Some points, one per row:
tensor([ 1.548, -1.386,  1.537,  0.587,  0.300,  0.805,  1.618, -0.296,  1.149,
         0.013,  0.048,  0.976,  1.190, -1.688,  0.163,  0.446])
tensor([-0.277,  0.253, -0.719, -0.264, -0.263, -0.405, -0.222, -0.448, -0.393,
         0.113, -0.051, -0.343, -0.252,  0.515, -0.281, -0.240])
tensor([ 1.651, -1.412,  1.389, -0.023, -0.141,  0.669,  1.676, -0.433, -0.190,
        -0.417, -0.396, -0.013,  1.714, -1.557,  0.148,  0.677])
tensor([ 1.632,  0.145, -2.880, -0.956,  0.245, -0.276, -0.448, -1.296, -1.093,
         1.326, -0.611, -3.231, -1.073,  1.921, -1.919,  0.463])
tensor([ 1.873, -0.725,  1.439,  0.096,  0.390,  1.354, -0.221,  1.300, -1.120,
        -1.024, -0.242, -0.928,  0.132, -0.020,  0.664, -0.981])
tensor([-1.092,  0.415, -0.650, -0.056,  0.002, -0.727,  0.275, -0.607,  0.268,
         0.746,  0.105,  0.536, -0.097, -0.102, -0.151,  0.485])
tensor([ 1.865, -1.726,  1.517,  0.401,  0.143,  0.671,  2.328, -0.215,  0.182,
        -0.230, -0.196,  0.074,  1.474, -1.910, -0.062,  0.681])
tensor([ 2.276, -1.180,  0.780, -0.725,  0.119,  1.304,  1.230,  0.692, -1.845,
        -0.684, -0.784, -2.693,  0.709, -0.443, -0.247, -0.224])
tensor([-0.099, -0.567,  3.145,  0.657,  0.352,  1.355, -0.378,  1.772, -0.197,
        -1.612,  0.199,  1.313,  1.060, -1.437,  2.094, -0.495])
tensor([ 1.507, -0.387,  1.049, -0.132, -0.013,  1.293, -0.724,  1.417, -1.391,
        -1.048, -0.442, -1.319,  0.030,  0.191,  0.770, -0.799])
tensor([-0.210, -0.229,  1.548,  0.017, -0.103,  0.943, -0.489,  1.543, -0.951,
        -1.307, -0.033,  0.104,  0.168, -0.245,  1.356, -0.761])
tensor([ 0.579,  0.114, -0.448, -0.458, -0.205,  0.142, -0.267,  0.230, -1.241,
        -0.209, -0.381, -1.661,  0.013,  0.664, -0.041, -0.243])
tensor([ 1.455, -0.095,  0.653, -0.443,  0.126,  1.278, -0.817,  1.791, -1.999,
        -1.135, -0.293, -1.981, -0.386,  0.872,  0.546, -1.041])
tensor([-0.550,  0.456,  1.924,  0.222,  0.130,  1.034, -1.572,  2.265, -0.374,
        -1.505,  0.532,  0.885, -0.432,  0.063,  1.921, -1.498])
tensor([ 0.280, -0.244, -0.315, -0.049, -0.009, -0.384,  0.701, -0.609,  0.122,
         0.231, -0.194, -0.046,  0.306, -0.481, -0.496,  0.545])
tensor([ 1.165, -0.239, -0.100, -0.357, -0.021,  0.568, -0.485,  0.823, -1.483,
        -0.456, -0.238, -1.825, -0.437,  0.710, -0.176, -0.698])
tensor([-0.827,  0.280, -0.645, -0.314, -0.347, -0.540,  0.380, -0.558,  0.132,
         0.451,  0.018,  0.087, -0.321,  0.270, -0.532,  0.282])
tensor([ 1.585, -0.885,  0.847,  0.074,  0.010,  0.492,  0.772,  0.377, -0.346,
        -0.290, -0.146, -0.527,  0.630, -0.483,  0.127, -0.066])
tensor([-0.161,  0.589, -1.838,  0.009,  0.254, -0.815, -0.211, -1.155,  1.601,
         1.666,  0.178,  0.250, -1.253,  0.961, -1.306,  0.306])
tensor([-1.317,  0.370,  1.276,  0.617,  0.222, -0.082, -0.956,  0.388,  0.931,
        -0.273,  0.414,  2.358,  0.450, -1.032,  1.250,  0.050])
tensor([ 0.910, -1.427, -0.088,  0.447,  0.115, -0.384,  2.424, -1.971,  1.559,
         1.032, -0.078,  0.560,  1.222, -1.541, -1.118,  1.527])
tensor([-2.014,  0.752, -0.854,  0.242, -0.153, -1.170, -0.144, -0.852,  1.187,
         0.705,  0.242,  1.584, -0.466,  0.130, -0.347,  0.328])
tensor([-1.970,  1.420, -1.318, -0.409, -0.318, -0.763, -1.115,  0.146, -0.018,
         0.237,  0.349, -0.055, -1.535,  1.536, -0.296, -0.655])
tensor([ 2.460, -1.609,  0.294,  0.252,  0.324,  0.484,  1.910, -1.106,  0.089,
         0.519, -0.413, -0.807,  1.176, -1.025, -0.971,  1.163])
tensor([-1.125, -0.135,  0.555,  0.268, -0.098, -0.616,  1.360, -0.355,  0.309,
        -0.011,  0.417,  1.537,  0.988, -1.019, -0.092,  0.344])
tensor([ 1.663, -0.108, -0.602, -1.041, -0.319,  0.845, -0.526,  1.139, -2.799,
        -0.650, -0.695, -3.447, -0.618,  1.512, -0.266, -0.949])
tensor([ 0.161, -0.327,  0.977,  0.441,  0.513,  0.477,  0.183,  0.490,  0.734,
        -0.330,  0.041,  0.889,  0.574, -0.651,  0.711, -0.035])
tensor([ 0.659, -0.830,  3.101,  0.663,  0.151,  1.119,  0.004,  1.576, -0.219,
        -1.431,  0.148,  1.384,  1.310, -1.390,  1.755, -0.604])
tensor([ 2.281, -1.634,  1.464,  0.479,  0.265,  0.896,  1.518, -0.046, -0.045,
        -0.240, -0.257,  0.040,  1.448, -1.472,  0.158,  0.444])
tensor([ 1.963, -0.072, -0.466, -0.740,  0.423,  1.133, -0.211,  1.346, -2.017,
        -0.596, -0.524, -3.165, -1.128,  1.738, -0.290, -1.425])
tensor([ 1.170, -0.475, -0.888, -0.608, -0.420,  0.039,  0.579, -0.648, -1.422,
         0.200, -0.546, -1.991,  0.472,  0.073, -0.641,  0.586])
tensor([ 0.755, -0.574, -2.113, -0.648, -0.629, -1.036,  2.176, -2.155, -0.366,
         1.399, -0.628, -1.865,  0.606, -0.085, -1.979,  1.414])
tensor([ 0.364, -0.193,  0.388,  0.011,  0.066,  0.423,  0.766,  0.172,  0.039,
        -0.051,  0.093, -0.102, -0.407, -0.106, -0.227, -0.728])
tensor([ 1.627,  0.389, -2.291, -0.823,  0.702,  0.124, -0.742, -0.790, -0.595,
         1.013, -0.468, -2.822, -1.414,  2.074, -1.623, -0.071])
tensor([ 1.665, -1.258, -0.084,  0.330,  0.077, -0.222,  2.031, -1.707,  0.906,
         0.751, -0.364,  0.037,  1.215, -1.265, -1.054,  1.343])
Then 12 other points, each followed by its number:
tensor([ 2.297, -0.233, -0.814, -0.921,  0.363,  1.266, -0.645,  0.889, -1.928,
        -0.179, -0.656, -3.329, -1.145,  1.792, -0.507, -0.764]) 0
tensor([-0.165, -0.719,  1.013,  0.288, -0.535, -0.195,  1.860, -0.511,  0.196,
        -0.142,  0.020,  1.084,  1.264, -1.609,  0.184,  0.613]) 1
tensor([-0.528,  1.263, -0.677, -0.519,  0.184,  0.286, -2.850,  1.303, -1.241,
        -0.658,  0.042, -0.926, -1.670,  1.858,  0.696, -1.597]) 2
tensor([ 0.325, -0.179,  1.352,  0.251,  0.055,  0.482, -0.465,  1.040, -0.534,
        -0.775,  0.048,  0.447,  0.248, -0.331,  1.091, -0.653]) 3
tensor([-1.955,  1.042,  0.436,  0.115, -0.262, -0.384, -0.957,  0.620, -0.010,
        -0.737,  0.283,  1.427,  0.099, -0.060,  1.315, -0.303]) 4
tensor([ 0.867, -0.564,  0.485, -0.571, -0.507,  0.517,  0.382,  0.285, -2.152,
        -0.913, -0.667, -1.713,  0.845, -0.041,  0.249, -0.120]) 5
tensor([-0.502, -0.569,  2.178,  0.488, -0.659,  0.371,  1.590,  0.446,  0.039,
        -0.966,  0.137,  1.557,  1.504, -1.834,  1.107,  0.052]) 6
tensor([ 0.174,  0.181,  0.911, -0.083,  0.275,  0.512, -1.898,  1.680, -0.769,
        -1.033,  0.157,  0.207, -0.330,  0.635,  1.228, -1.147]) 7
tensor([ 0.205,  0.067,  1.018,  0.336,  0.484,  0.689, -0.967,  1.332,  0.296,
        -0.614,  0.227,  0.451, -0.471,  0.070,  0.824, -0.855]) 8
tensor([ 1.731, -1.420,  0.286,  0.146,  0.120,  0.144,  1.943, -1.481,  0.135,
         0.529, -0.605, -0.737,  1.810, -1.539, -0.672,  1.588]) 9
tensor([-0.200, -1.181,  1.416,  0.247, -0.230, -0.035,  2.002, -0.598,  0.210,
        -0.234, -0.316,  1.059,  1.777, -1.941,  0.337,  0.922]) 10
tensor([-0.225, -0.568,  0.103,  0.837,  0.141, -0.667,  1.206, -2.007,  1.902,
         0.709,  0.342,  1.879,  1.292, -1.550, -0.305,  1.580]) 11
Which of these numbered points is nearest to each point below, ignoring the 3 directions in which the first points spread most? Its number follows each.
tensor([-2.101,  0.521,  0.607,  0.184, -0.288, -0.646,  0.400, -0.405,  0.776,
         0.095,  0.338,  1.803,  0.336, -0.865,  0.351,  0.475]) > 10
tensor([-1.006,  0.189,  0.305,  0.633,  0.308, -0.492, -0.048, -0.779,  1.691,
         0.544,  0.346,  1.928,  0.422, -0.703,  0.217,  0.929]) > 11
tensor([-1.031,  0.136, -0.122,  0.171, -0.279, -0.409,  0.194, -0.199,  0.340,
        -0.025,  0.134,  1.091,  0.476, -0.471,  0.507,  0.142]) > 4
tensor([-2.194,  1.412, -1.007,  0.233, -0.111, -1.237, -1.622, -0.363,  1.058,
         0.504,  0.591,  1.799, -0.764,  0.733,  0.276, -0.129]) > 2
tensor([-2.460,  1.494, -2.304, -0.203, -0.410, -1.976, -0.526, -1.303,  1.274,
         1.319,  0.522,  1.019, -1.265,  1.071, -1.103,  0.364]) > 3
tensor([-1.042,  0.267,  0.463,  0.094, -0.290, -0.187,  0.296,  0.284,  0.241,
        -0.156,  0.301,  0.739, -0.048, -0.311,  0.200, -0.292]) > 1
tensor([-0.166, -0.610,  0.210,  0.726, -0.339, -0.723,  1.702, -1.553,  1.299,
         0.750,  0.138,  1.721,  1.077, -1.528, -0.597,  1.230]) > 3
tensor([-1.772, -0.108,  1.863,  0.455, -0.260, -0.075,  0.225,  0.728, -0.130,
        -1.034,  0.507,  2.065,  1.161, -1.219,  1.329, -0.155]) > 10
tensor([-2.741,  1.203, -1.119,  0.533, -0.205, -1.770, -0.831, -1.326,  1.602,
         0.987,  0.340,  2.424, -0.177,  0.013,  0.002,  0.755]) > 9
tensor([ 1.827, -1.535,  2.710,  0.233, -0.037,  1.302,  1.379,  0.998, -1.588,
        -1.461, -0.581, -0.900,  1.642, -1.540,  1.007, -0.302]) > 10
tensor([-1.691,  0.745, -1.148, -0.495, -0.618, -1.083,  0.014, -0.818, -0.894,
         0.274, -0.142, -0.342,  0.142,  0.362, -0.303,  0.561]) > 5
tensor([ 0.470, -0.787,  0.717,  0.446, -0.104,  0.056,  0.897, -0.117,  0.413,
        -0.026,  0.100,  0.276,  0.826, -0.789,  0.062,  0.228]) > 3
tensor([ 1.067, -0.499,  0.574, -0.304, -0.209,  0.798,  0.586,  1.399, -1.388,
        -0.756, -0.274, -1.235, -0.283,  0.067, -0.029, -0.732]) > 1
tensor([ 1.480, -1.249,  0.167,  0.291, -0.266, -0.200,  1.521, -1.222,  0.300,
         0.425, -0.311, -0.190,  1.227, -0.976, -0.553,  0.833]) > 3
tensor([ 1.877, -1.799,  1.153,  0.340, -0.240,  0.489,  2.641, -0.656, -0.094,
        -0.130, -0.415, -0.211,  1.960, -2.023, -0.281,  0.791]) > 1
tensor([-1.071,  1.044, -1.699, -0.101,  0.126, -0.765, -0.807, -0.514,  0.710,
         0.921,  0.396,  0.522, -1.309,  1.176, -0.616, -0.142]) > 0
tensor([ 2.653, -0.248, -0.334, -0.941,  0.183,  1.573, -0.736,  1.679, -2.735,
        -0.946, -0.729, -3.974, -1.206,  1.836, -0.270, -1.395]) > 0
tensor([-1.577,  1.439, -1.972,  0.132, -0.280, -1.342, -1.738, -0.744,  0.995,
         1.011,  0.375,  0.810, -1.283,  1.556, -0.647,  0.241]) > 7
tensor([-0.210, -0.234,  2.174,  0.515, -0.033,  0.461, -0.476,  1.173,  0.128,
        -1.059,  0.195,  1.838,  0.576, -0.746,  1.477, -0.638]) > 3
tensor([-1.361, -0.189, -0.391,  0.211, -0.719, -1.445,  1.866, -2.072,  0.839,
         0.746, -0.205,  1.403,  1.492, -1.650, -0.400,  1.697]) > 5
tensor([-2.039,  1.045,  0.172, -0.344, -0.256, -0.214, -1.340,  0.903, -0.992,
        -0.912,  0.029,  0.353, -0.127,  0.391,  1.065, -0.554]) > 5
tensor([-2.078,  1.483, -1.881, -0.039, -0.090, -1.460, -2.059, -0.373,  0.840,
         0.571,  0.509,  1.163, -0.906,  1.242, -0.012,  0.483]) > 7
tensor([-1.197,  1.370, -2.721, -0.211, -0.121, -1.604, -1.221, -1.720,  1.085,
         1.505,  0.334,  0.212, -1.303,  1.496, -1.263,  0.594]) > 2
tensor([ 1.358,  0.034, -0.627, -0.278,  0.646,  0.636, -0.631,  0.424,  0.056,
         0.359, -0.144, -1.188, -1.225,  1.289, -0.725, -0.625]) > 8
tensor([ 0.478, -0.286, -1.574, -0.071, -0.284, -1.183,  1.005, -2.343,  0.599,
         1.286, -0.383, -0.448,  0.806, -0.367, -1.402,  1.769]) > 9
tensor([ 2.544, -0.502, -1.083, -0.630,  0.077,  0.502, -0.536,  0.161, -1.490,
         0.036, -0.674, -2.995, -0.302,  1.067, -0.755, -0.310]) > 7
tensor([-0.709, -0.783,  0.800,  0.487, -0.612, -0.683,  2.333, -1.426,  0.573,
         0.326, -0.022,  1.483,  1.833, -2.228,  0.105,  1.220]) > 5
tensor([-2.551,  0.480,  0.549,  0.658, -0.531, -1.261,  0.905, -0.907,  1.670,
         0.202,  0.569,  3.119,  0.636, -1.418,  0.512,  0.811]) > 1
tensor([-0.483,  0.943, -2.923, -0.435, -0.235, -1.530, -0.782, -1.560,  0.474,
         1.549,  0.047, -0.693, -1.397,  1.669, -1.572,  0.461]) > 7
tensor([-0.272, -0.603,  0.831,  0.384, -0.398, -0.069,  1.516, -0.494,  0.270,
        -0.120, -0.038,  0.877,  1.194, -1.290,  0.203,  0.213]) > 1
tensor([ 1.524, -0.923, -0.698, -0.015, -0.014, -0.091,  1.012, -1.237, -0.009,
         0.691, -0.083, -1.051,  0.502, -0.110, -0.981,  0.943]) > 11
tensor([ 0.733, -0.496, -0.574, -0.077, -0.079, -0.049,  0.332, -0.654,  0.098,
         0.294, -0.242, -0.700,  0.598, -0.192, -0.368,  0.599]) > 11
tensor([-0.246, -0.216, -0.129,  0.482, -0.333, -0.651, -0.041, -1.187,  0.944,
         0.539,  0.035,  1.133,  1.109, -0.870,  0.122,  1.003]) > 11
